One turn sends every row of this set to another row. A few are shown first. Where does it send the rows asked after them?
zep: -5 14 6 -4 -7 -25 10 18 -3 -16 34 6 -2 1 -3 3 6 15 2 -20
Fif: 5 1 14 -3 -11 -43 -10 -7 -3 4 3 26 -12 -9 11 1 1 5 -4 5
Furu: -3 3 17 7 -11 -38 -8 -8 -1 14 2 21 -5 -3 21 4 0 -9 -8 9
fatok: 7 11 -4 -7 -3 -20 8 8 -13 -1 -10 -1 4 -18 -9 21 -11 -13 -6 -2
Voz: -8 5 7 -8 -8 8 0 -4 -4 -1 11 -5 -12 12 27 6 -2 31 0 -10
felig: 1 -1 3 0 -12 -43 -12 -2 -15 7 -1 18 -2 -14 5 3 -10 20 11 2
mumun: 5 1 -3 -5 -2 -24 5 9 -13 -2 -10 4 2 -19 0 28 -13 -10 -5 9
puda: -4 26 8 0 -14 -36 1 12 -3 7 -1 -13 -6 -16 -8 -3 -17 18 -3 -12
Fub: -18 -4 -12 -8 6 10 -3 0 7 -10 15 3 3 4 12 15 -10 5 10 -11
mok: 0 -1 0 -14 -2 -23 14 4 -15 4 -7 2 2 -25 -12 20 -9 -11 -8 8
Gudof: -11 -2 16 -13 -9 8 9 -10 0 5 16 -4 -11 6 19 1 5 31 -2 -6
Gudes: -22 -9 8 -12 3 14 7 -5 18 -5 19 2 -5 -4 1 9 -3 1 -6 -7
sop: -8 -6 6 12 -4 -23 0 3 1 -15 17 16 -11 6 -14 2 1 33 -7 5
poza: 5 -3 7 -5 -5 -22 7 2 -8 2 -9 11 -4 -21 -8 25 -7 -13 -15 13
dor: -9 4 7 -9 -6 8 3 -3 -1 -1 14 -5 -12 10 29 7 -1 30 0 -9
Sugod: 4 15 2 -3 -13 -1 -4 12 2 19 19 -14 1 9 6 15 -9 -5 14 20
lika: -23 -17 6 -15 3 9 8 -9 11 -4 18 7 0 -3 5 9 -2 3 0 -2
Gifo: -4 5 4 -8 -9 -3 1 0 2 22 16 -8 -5 11 -1 5 -5 -4 4 33
tedaf: 0 28 19 -3 -12 -36 5 6 7 3 5 -2 -15 -11 0 -7 -6 2 -17 -9
zonib: 10 21 20 1 -15 -40 -8 2 6 -3 7 15 -14 -8 14 5 2 -2 -11 -9
pupen: 7 6 7 -8 -5 -18 12 1 -8 1 -7 3 -1 -19 -15 18 -8 -16 -14 1
deveg: -2 9 6 -12 -8 -1 6 4 1 21 19 -10 -6 13 1 5 -1 -11 1 30
sab: -11 6 1 -5 -10 -41 2 3 -15 11 -1 -1 -4 -15 -13 -6 -14 24 2 4
vuzet: -8 5 6 -10 -9 6 3 -4 -4 -1 16 -4 -11 13 27 5 1 31 2 -12
davo: -8 3 3 8 -9 -28 1 20 3 -16 25 4 -4 -3 -4 12 -7 34 2 0
bola: 3 3 7 9 -11 -18 -5 0 -1 -15 23 24 -5 9 -12 5 4 23 2 -13
Paz: -12 -4 18 -12 -10 7 10 -9 2 3 16 -3 -12 6 21 2 4 31 -3 -3
gid: 9 12 2 -3 -14 1 -8 4 1 17 16 -4 1 14 5 16 -8 -3 16 20
Nevu: 14 8 1 1 -4 -18 2 4 -7 -5 -12 7 -2 -16 -4 26 -11 -15 -12 3
pipar: 8 16 3 -5 -13 0 -4 7 1 19 19 -6 2 13 7 14 -6 -9 15 16
miva: -12 22 7 10 -17 -28 3 6 -8 21 -2 -14 6 -10 -3 -3 -18 9 0 -6
rufop: -5 -1 5 8 -14 -38 -10 -4 -16 19 2 14 8 -8 17 6 -9 4 11 8
Ropez: -2 7 8 -2 -3 -23 7 1 -5 -13 29 19 -10 10 -12 -7 11 12 -8 -14
Susib: -10 27 17 9 -14 -27 7 2 3 16 1 -9 -5 -5 0 -6 -11 -5 -18 -3
kan: -12 -4 16 -15 -8 6 10 -8 -1 5 18 -3 -11 5 22 2 5 29 -2 -4
fab: -17 0 -9 -7 5 15 -1 3 10 -11 12 -6 0 4 9 15 -13 4 3 -13
Tel: -15 -3 -5 -6 4 9 -3 2 11 -14 14 3 -2 4 19 17 -8 1 5 -12
Gife: 0 5 6 -10 -9 -1 1 -3 3 22 17 -1 -6 14 -2 4 0 -9 2 29
vada: 3 23 22 11 -18 -30 -4 0 9 11 6 7 -3 -5 15 7 -3 -13 -12 -4
sona: -15 3 0 6 -9 -35 2 -1 -16 23 -3 -1 6 -8 -1 -6 -14 10 3 11
vemos: -25 -15 4 -13 3 12 9 -7 10 -1 17 1 0 -5 -2 5 -5 6 -2 -4
Veka: -18 5 4 -4 -4 -30 13 18 -1 -15 30 3 -9 0 -4 1 1 23 -9 0

sop moves to -> davo
fab moves to -> Gudes
Gudof moves to -> Voz
And these:
poza moves to -> mumun
Sugod moves to -> deveg
vada moves to -> Furu
felig moves to -> sab

